Each row is where one point has got to under a steady rotation. How many ticks took it there?
The counts run from 0 to 685.
[ 24  13 -18 -19  -9   7 -32 -33 -16 -30] | 613
[ 31   5 -31  -7 -35  -7  -2 -10 -39   8] | 390
[ -1 -40 -32  24  10  -3   6 -37  10 -12] | 297
[ 11 -48   6  12  24   5 -10 -33  26  -6] | 680
[ 28   9 -18 -11 -20 -37   5  16 -13  32] | 8
[-18  -5  -1 -24 -14  -7 -51 -30 -10  -1] | 22
[ 30 -10 -16  21 -28   1  13 -21 -37  22] | 549
[  2   6   3 -21  23  20 -25 -41  10 -23] | 453
[ 27 -30 -19 -24  -9 -16  -6 -38  16 -11] | 638
[ 16 -26 -27  17   7  -3  42 -10   0  26] | 120
[ 36  16 -17 -17   6   6 -25  32  12  -6] | 37
[-20 -15  -7 -30  30   2  31  -5  20  36] | 281
[ 19  -2  -8  49  11   9 -25  33  -5  13] | 538
[ -5 -38 -37 -13   0   6 -22 -25  14 -14] | 68
[  4 -26 -33  35 -18  -2   2 -17 -30  13] | 344
[ 37  -6   2  35  -8  27 -21  -5 -27  -4] | 543
[-19 -26 -24  23 -16   5   2 -17 -29  32] | 345
[ 41 -15   8  15  37   7  -7 -12  25 -16] | 290
[ 19   7 -17 -16  15  15 -15 -43   5 -39] | 454
[ 22  25  10   2  -3 -12  23   3 -37  38] | 554
[ -4  12 -13 -37  13  -7   1 -50   4  -7] | 253
[-13 -40  -1  18  25  41 -20 -10  13   0] | 110
[ 15 -25   0  50   2   8 -29  -9  -3  -3] | 338
[ 33  22 -40 -34  -2 -14   8  21   9  14] | 237
[  8  -5   8   5  22  23  14 -58  -3 -11] | 683
[ 24  11 -13  41  14   6   0  31  -9  18] | 149
[-30  11 -19  -5 -22  -6 -16 -11 -37  30] | 187
[ 28 -35  16  40  20  -8 -15  -8  11   3] | 132
[ -5   6 -26 -30  15  29  36 -26  -7  10] | 665
[ 38   7   5 -38  -6  25 -26 -11   1 -23] | 42
[  3   8 -37 -25   3  26  14 -37  -8 -14] | 71
[ 43   2  19  26  11 -21 -26  24  -5  13] | 561
[ -4   0  46   9   6   4 -51  -4 -18  16] | 564
[ 48   3  33  17  -2   9 -17  -2 -25  -1] | 360
[-17 -17 -20 -35 -21  12 -37 -22 -11  -2] | 228
[  1  -7  50   5   6  23 -27  12 -23  31] | 358
[ 10 -15  13 -13 -10   3 -50  31   0  24] | 198
[-17  33 -31 -35  -4  -8  -9 -13 -20  11] | 29
[ 24 -30  -5  36 -16  18 -18  -2 -18   6] | 544
[ -6  44 -12   0  -2  -1  -1   2 -38  23] | 577
[ 32  -6 -25   0  23  23 -24  -2  24 -31] | 655
[ 23 -21 -17  19 -35   0 -43   1 -24  -4] | 385
[ 18  31 -10  37  19  20  11  30 -21  22] | 148
[ -4  -5  12   7   2 -23  -8  30 -10  54] | 557
[  6 -14  18 -24  -3 -19 -56  10   7  14] | 404
[ 22   9  23  40  26  29 -29 -15 -13  -8] | 336
[ 15  36 -12  22  -2 -34   3  -2 -29  17] | 372
[ 15 -20   1  -8 -15   4 -53  29  -2  11] | 586
[ 23 -24 -34 -17   7  -9  42  -9  14  17] | 279
[ -2  16  16 -31   7 -13 -28  26  -1  37] | 399
[ 27 -25   6 -10 -35 -13 -38  -6  -8   3] | 203
[ 33  33  -6  23   5  -4 -31  25 -21   6] | 378
[ -4  -7 -11 -25  13  47  -7 -37   1 -19] | 659
[ -1 -19  -8 -12 -17 -22 -54 -21   1 -13] | 21
[-18  -1 -14 -53  14 -18   4  -9  10  34] | 440
[ -3 -12  20 -19 -14  17 -54  12  -8   9] | 587
[ 29  15 -24  -7  28  30 -10  12  26 -18] | 266
[ 17   6 -19   1  19  -5  33 -47   5  -5] | 95
[-10  19  -9  14  -3  19  17 -14 -43  33] | 347
[ -8 -18   0 -26  21  54 -20 -17  14 -11] | 270
[-35 -16 -33  16  28   4  22   6   8  37] | 304
[  9 -24   8  22  31  -1  -1  24  18  37] | 127
[-15  11 -20 -42 -19  22 -22 -29 -21  -7] | 229
[ 26  31 -24 -31  24 -26  15  -9   8   2] | 54
[ 23  -4 -27 -13   9  39   1 -37  -1 -24] | 660
[-29 -20 -10   4  11  25  27 -28 -20  29] | 505
[  6 -52   2  10  -4  -2  23 -29  -6  22] | 321
[ 12 -23 -17 -13 -38 -22 -11 -10 -26  23] | 3
[ 16  17  27 -27  -3  -1 -43 -19 -11  -9] | 406
[-18  26 -26 -44  10   5  -2  10  -6  23] | 623
[-11 -17 -14 -38  12  24  22 -36  -2  11] | 276
[ 15  -4   5  19  24  23   6 -48  -1 -21] | 295
[-15 -14  -7 -24 -18 -19 -41 -35  -5   3] | 410
[ 5  5 21 -8 57 18 -5 -7 24  4] | 288
[ -3 -38  20  15 -17  28 -27  -8 -21  25] | 157
[  2  45  -7 -28   4 -27  -1 -17 -21  21] | 212
[ 29 -11 -31 -35  -8 -25   9 -28   0  -5] | 49
[ 18 -14  23   9   7  39  18 -36 -21   3] | 318
[  9 -12 -24  27  -3 -10  12  27 -19  46] | 350
[ 42 -12  22  36  24   9  -6  -4   4  -1] | 131
[ 31  36 -13  -4  16 -13 -40  14   6  -7] | 219
[ -3 -47  13 -20  14  26 -15 -19  22   5] | 475
[-14 -14  -5 -20  27  12 -44  -6  33 -12] | 63
[-13  16 -35 -26  16  21  15 -41  -5  -4] | 459
[-12 -20 -44  24  18  -2  26  -5  13  25] | 303
[-28  -5 -32 -23  20 -21   1 -17  16  20] | 257
[ 10  13  12 -23 -29  25 -22 -24 -44   5] | 0
[  1 -41   3  28 -21  15 -24 -11 -27  15] | 545
[ 22  22   8   2 -14  24 -41  -1 -34 -10] | 383
[ -4 -18 -35   7  26 -26  25 -23  15  22] | 97
[ 10  -2 -46 -11 -18 -29 -20 -17 -12   1] | 26
[-16  11  -1  22  12   6  17 -41 -31  23] | 141
[ 25  -3  26  -4  42  25  -1 -16  18  -9] | 677
[33  4 36 27 34 21 -4 -5  1  5] | 130
[  5  40   6 -16   7   9 -22  28 -23  33] | 194
[ 17  11 -16  -9   5 -44 -27  25  11  21] | 603
[  8  11 -55 -16  -4 -19 -13  27   8  19] | 32
[ 34  21  16  22   8  21   2  31 -24  29] | 354
[ 28  -6 -18 -25  -4  -1 -36  35  21  -3] | 38
[  2   6  12 -48  20  20 -24  20  18  11] | 629
[  4 -27   2  -2  42  -7   2  12  40  24] | 286
[ 15 -11 -15  32  44  -6   1  10  29   3] | 491
[ 35 -20  -5 -13  16  14  17 -37   4 -14] | 478
[-10 -16 -27 -19 -35 -14  -4   1 -26  36] | 392
[ -9 -25 -12 -49 -16   5  -9 -24  -1   8] | 434
[38 -8 10 21 29 43  0  4  1 -7] | 313
[ -2  -8  18   1  29  33  -9 -52   6 -15] | 294
[ 17 -24 -20  21 -30 -11  11  -7 -33  29] | 550
[  4 -39 -36  25  -4  16  16 -27  -9   3] | 503
[ -8  32  -4  23  25  16  10  17 -23  35] | 147
[ 21   5   3  10 -26  19   9 -27 -50  17] | 548
[-20 -30 -40 -16   8  -1 -10 -35   9  -1] | 457
[ 47   2  -5 -27  14  -5 -21  14  25  -7] | 243
[ -8  16   7 -25   4  17 -58 -12  -4 -15] | 223
[  1 -41  -8 -42 -16  -2 -26 -24   9   2] | 45
[ 23   5 -34 -20  14  18  45 -19   1   4] | 666
[  4  -4  -8 -18 -12 -40  -6  19  -4  38] | 9
[ 14  22  11 -47  24   8 -18  18  14  14] | 241
[ 44  -1   7  24   6   5  -5  35 -18  25] | 355
[ 34 -33  -1  -6  29  11  -9   8  36  -6] | 85
[ 10  25  -8 -17  37  32 -17  11  18 -11] | 265
[ 17  -9  -6  -2   3 -16 -61  10  20 -11] | 609
[  9  -5  22  19   9   9   8 -52 -27   3] | 524
[ -5  -4  13   6 -21  30  -4 -27 -52  19] | 547
[-19   7  -3   8  53  32 -10   7  15  13] | 105
[-16 -10  14   1  13  12  32 -39 -21  33] | 323
[ -2  -2 -43 -11 -12 -41 -18 -14  -3  15] | 415
[-10  -3  10 -26   8   7 -64 -16  -3 -11] | 611
[  4   9  14 -45 -26  -7 -13 -29 -33  17] | 594
[ 19  18 -40  17  -6 -20 -15  35 -14  24] | 579
[ 49  13  13 -10  -3 -22 -33  24   6   7] | 402
[ -2  -7  11 -41   2  25 -37  11  10   4] | 40
[ 36   4 -10  -8  30  -4 -28  -3  32 -22] | 449
[  1  -5  -6 -27  34 -24 -20  17  40  22] | 445
[ 11  -7   7  -9   3 -30 -53  23  11  14] | 15
[  8  34 -11 -39  20 -21  13 -18   8  13] | 53
[-11 -44  26  16   5   7 -12 -32  -8  18] | 522
[ 20 -11 -34 -31  -3 -30  12 -10   8  12] | 438
[ 32  18  -9  -6   3 -10 -48   7   6 -20] | 608
[ 32  16 -20 -17 -29 -33   8 -21 -24  16] | 596
[ 34  10  16 -22 -21  14 -29 -11 -26  -4] | 589
[ 23   8  18  28   3  38 -19  -2 -30  -2] | 542
[-28  14  -3  25  20  11   6   6 -19  45] | 146
[ -8   6   1 -24  31  27 -39 -17  17 -20] | 64
[ -2  31 -24 -26  34  29  18   6   3  13] | 465
[ -9 -18  10   5  19  52  -9 -21   2  -4] | 111
[ 12   5 -58 -22 -13 -12   6  -4  -8   1] | 620
[12 26 17 32 38  1 17  3 -8 25] | 330
[  7 -24   8 -34  17  -3 -40   5  33   1] | 245
[ 10   5  23 -27 -15  26 -44  -1 -22   7] | 588
[  1 -21 -10  16 -21 -41  -4 -26 -24  24] | 368
[ -7  11  31   5  12 -12 -14  25 -15  52] | 558
[ 11   3   1 -52  -7   5  -2 -42 -11  -7] | 47
[ -8 -32 -11 -23  20  36 -28  -4  23 -10] | 269
[-16  12  -2 -24 -10   0 -41 -41 -25  -7] | 23
[ 24  21 -33  -4  41 -11  -1  11  29  -9] | 649
[ -7  28 -10 -35  14  18 -36  22   1  13] | 423
[ 12   6  -7  31  -7  31  -1 -36 -38  -4] | 342
[-10   0  10  30  -1  29 -17 -38 -32   5] | 341
[ 10  50  -1 -15  18  -6 -36  12  -4   1] | 218
[-18  -3 -40 -21  25 -34   4  -4  27  25] | 645
[ 16  47 -40 -16  11 -19  -9  10 -10   7] | 419
[-15 -11  25  32  33   9 -30   9   1  23] | 334
[ -6 -15  15  -4  48   9  -4   1  35  18] | 287
[ -6 -41 -20 -11  15  30 -27 -12  24 -14] | 657
[ -9   6 -13   3  11  33  36 -22 -25  26] | 506
[ 26   0 -28  29  32  22  19  25  10  13] | 308
[ -8  34   6 -15   3  16 -34  28 -14  23] | 582
[ -2  20  -1   5 -13  -3 -12 -37 -42   5] | 571
[ 15 -58   5  22   8  26  -2   0   5   6] | 315
[  1   9 -37 -16   3 -20 -31  34  17  17] | 421
[-20   7 -17   9  24  18  29 -46 -15   9] | 300
[ -9 -18   6 -34 -26  -8 -19 -18 -26  16] | 593
[ 18 -12 -34  -6 -41 -18  -4  -3 -28  18] | 391
[  4  19   9  -5  -5   4  23  -3 -43  49] | 553
[ -1 -33  29  14  27  21 -11  17  14  31] | 516
[ 35   3  -8  -7 -37   4  -6 -16 -41  -1] | 1
[-27  -6 -41 -19 -24 -27 -26 -18 -11  11] | 27
[ 30 -11  -6  30  30  26 -15  -9  15 -27] | 496
[-14  -4   7  -4 -13  -2  13  -8 -33  49] | 552
[-32 -11  -3  23   8   2   9 -37 -25  27] | 140
[-15  -7 -18  39  17 -20   3  16  -4  36] | 533
[ 20  39 -19 -14   2 -33  -2   0 -15  14] | 213
[ 33 -10  13 -10  19  20   7 -37   7 -19] | 89
[ 42  -6 -14 -30 -15   8 -15 -17  -1 -23] | 431
[-13 -18 -18 -21  25   1  21  11  22  37] | 669
[ -7  12   6   5 -16  11 -34 -30 -42   1] | 182
[-16 -42 -31  12  -2  15  21 -23  -9  24] | 504
[ -2  28  -3  30  16  -3  24 -26 -29  25] | 530
[ 29  11  46  12   3  24 -20   2 -24  14] | 359
[ 32   8 -15 -41  -7 -12   8 -34  -5 -11] | 48
[ -7 -18 -11 -20  36  23  -8  26  32  21] | 469
[ -7 -33 -16 -33   3 -16 -20 -37  17  -5] | 251
[  6 -10 -35  17 -33 -20 -15 -16 -31   8] | 185
[-13 -11   4 -26  18  16 -38 -27  22 -17] | 452
[-25 -10 -33 -31  12  13  17 -10  10  25] | 75
[-22 -37 -25  16  15   5  11 -39   8  10] | 298
[-10   4   2 -22 -28  21 -18 -24 -47  13] | 388
[-11  -1 -21  -6 -17 -14 -21  40 -12  43] | 192
[  5 -35 -23  -7  15  20 -32  12  30 -13] | 268
[  3 -44  21  32  14   4 -23 -19   8  14] | 133
[ 15 -31 -26  -2  14  17 -26  -3  27 -26] | 656
[ 19  24  30  22   6   7 -39 -10 -22  -3] | 177
[ -1   4 -28   4  -9 -14 -22  40 -11  31] | 580
[ 27  19  -1  14  -9 -22  22  -5 -35  33] | 166
[ 30   6   2   1   4 -33 -36  27  13   8] | 14
[-12 -10 -44 -36 -19 -10  -3  -5  -3  25] | 233
[ 23  23 -32  -7   1 -49 -13  11   3  17] | 214
[ 10 -40   9 -12  26  15 -14  -4  39   4] | 86
[-20  18 -18 -36  13   7 -26  23  -1  23] | 34
[ 22  45  -6 -27   8 -27  -6   0 -11  20] | 601
[ 26  -4 -36 -11 -21  -6 -35 -22  -6 -27] | 614
[ -6  -8 -35  42   8 -16  13   6 -12  32] | 144
[  3 -26   1  23 -24 -25 -42 -21 -18  -3] | 568
[-28  29 -30 -33   6 -13 -14 -12 -13  20] | 417
[ 44  10  -2   2  -6  -3 -24  42 -12  17] | 196
[-16  22  -1 -26  44  -3 -22   1  20  15] | 58
[ 17  40  24  12  17 -11  -7  17 -19  30] | 171
[-11   5 -38 -24  -2 -17 -24  30   4  25] | 33
[ -3 -38  28  12 -22  -4 -29 -20 -23  18] | 363
[  2 -40 -10  29  22  27 -24   7  17  -4] | 109
[ 22  -2   8 -43   7  11 -13 -37   1 -16] | 636
[ 20  12 -24  22 -28  -9 -12 -25 -37   1] | 184
[ 32 -25  -4  18 -29  -3  19 -21 -33  17] | 161
[ 11  13 -12 -21  20  25 -30 -29   7 -31] | 65
[-19 -13 -27   3 -28 -21 -16  -9 -29  26] | 186
[ 14 -16 -33  10  27 -24  35 -17  19  14] | 485
[ 20 -38  -1 -32   1  -1 -30  -1  29  -4] | 633
[ -3   8 -23  -7   5 -46 -22  18  10  28] | 215
[-16 -22 -10  11  21   4  25  18   2  49] | 510
[ 37  20 -20 -23  24 -25   9  11  23   3] | 443
[ 33  -4 -25 -14   0   7 -37  27  15 -12] | 426
[ 11  -2 -44 -19  14 -35  13 -14  22   9] | 644
[  4 -10  20 -45   7  19 -22 -30   9  -7] | 635
[ -5 -17  30  14  37  15  -8  10  12  36] | 128
[  2  18  29 -20  13  -4 -56   2  -2   2] | 17
[ 21   1 -53 -15   0   7  25 -32   2 -14] | 72
[ 20  -1 -12  21  -8 -36  15  11 -24  38] | 167
[ 20 -19 -36  -2   2   7 -21 -26  20 -29] | 67
[  2  -1   6 -43  -3  36 -40  -7  -4 -12] | 429
[-18   1 -15 -30  33 -16 -17   9  30  21] | 57
[  3 -18 -42 -18 -24 -14 -33 -20  -4 -13] | 615
[ 32  10 -38 -23   6  -9  -7  36  19   8] | 626
[ 12 -21 -14 -20  -3  13 -47  23  16  -4] | 427
[-30   8 -18  -5  38   0  21 -21   9  26] | 99
[  2 -16  34  17   3 -11 -55   8  -2  23] | 563
[ 16  30  24 -30  11   1 -29  25 -10  22] | 400
[-15  15 -26 -36  26  23  24  -6   6  18] | 76
[ 26  14   4  47  36 -11   5   9   1  15] | 331
[  4 -16 -16  -8  27  -4 -38   3  37 -11] | 62
[  9 -38 -49  -8  -3  12  15 -24  10  -5] | 662
[-18 -37 -19 -32   4  24  14 -33   7  10] | 275
[ 31  14  22  20  -4  -1 -37 -20 -30 -14] | 566
[-26  20  -4  14  15 -21 -31  23 -13  40] | 375
[ 30 -35 -13 -32 -18  -3 -26 -13  13  -7] | 44
[ -6   9  35  33  33  25 -24  -4  -6  10] | 335
[ -7  26  -5 -50  29  -9   7  -9   7  26] | 441
[ 16  25 -48 -11   6 -21 -17  30   5   7] | 420
[ 22  -9 -12  17  22   4  18 -51   2 -15] | 684
[-11  22  13 -25  20 -17 -42  17  10  19] | 605
[ 41  20  -5  -4 -10  10 -33  35 -15   3] | 584
[ -7 -25  -4  20  31  33  -5  26  17  23] | 310
[ -5   2  21  22   8  40 -34   0 -23  13] | 541
[-13 -26  16   2  32  22 -22 -33  16  -4] | 293
[ 22  10 -46 -30 -24  -2   3 -15 -14  -5] | 231
[-29 -10  -8  18  -7  20   5 -13 -36  38] | 346
[ -1  -5 -42  -3  29 -10 -10  23  34   6] | 262
[ 40   5  18  29   1  36 -13   7 -22   1] | 154
[ 27 -12   9 -10  -5 -26 -47  22  14   8] | 403
[ -6 -31  -9  35  -2 -21   8 -31 -10  25] | 527
[ 23  -1  49  17  25  33  -4 -12 -10   8] | 518
[-13  -5  31  19   9  -3 -46  13 -10  22] | 175
[ 10 -27 -25  24  14  -9  22 -41   9  -9] | 685
[ 24 -13 -37  -3   8   1  -9 -42  14 -33] | 455
[-13 -27   8   5 -26  -9   3 -20 -32  43] | 163
[-20   6  10   0 -13  -5 -35 -40 -40  11] | 570
[ 19 -37  20  21 -22  -7 -28 -11 -16  10] | 362
[  1 -31   5 -41   3  10 -30 -14  20  -1] | 634
[  9  -5   4  11  15  55   2 -27  -9 -11] | 112
[ 18   7 -29  27  -3   2  25  10 -34  27] | 349
[  7 -11 -11  44  10  10 -15  38  -1  28] | 150
[  8  47 -40 -27   0  -6  -2  -5 -17  11] | 30
[ 35  30  30  22  17  -5 -15  15 -14  19] | 560
[ 21 -19 -17  -4  27 -13 -34  -6  32 -20] | 450
[-19   3  -5 -18  39  19 -32   5  29   2] | 652
[ 21 -11 -33  -9 -25   1 -35 -11  -1 -22] | 226
[ 50   7  16 -18 -16  14 -33  -3 -23  -3] | 201
[-17 -15  -3  -3   7  35  27 -34 -22  24] | 117
[  1  36 -11 -38  16  16 -17  23   1  11] | 35
[  9   6 -33   5 -16 -19  -8  34 -16  33] | 191
[ 22 -21 -22  20  20   5   6 -40   4 -22] | 296
[ -9  11   4 -32 -27  -7  -1 -14 -34  36] | 5
[ 15  16 -11 -20 -31  11 -10 -27 -46   5] | 389
[ 19 -45  11  32 -12  19 -23   5 -17   9] | 156
[-12 -22  18  -1  26  21  -4 -54   4   1] | 682
[ -6  21 -11  10  41  32  27   6  -4  16] | 306
[ 28  -7 -23  14   3  14  50 -22 -17  17] | 119
[ 19   4 -21 -34  12  23  36 -36  -1   5] | 277
[-19  15  -9 -20  44  25 -19   9  26   8] | 264
[-15 -17 -10 -23 -36 -18 -10 -14 -26  39] | 4
[ -5  -4 -10 -52  -6  10   1 -32 -13   7] | 435
[  6 -18  -7 -32   0  10 -44  26  18   7] | 39
[  5  25  16   6  11  21   3  27 -26  43] | 353
[ 38 -15 -11 -18   0 -12 -20 -33  16 -27] | 249
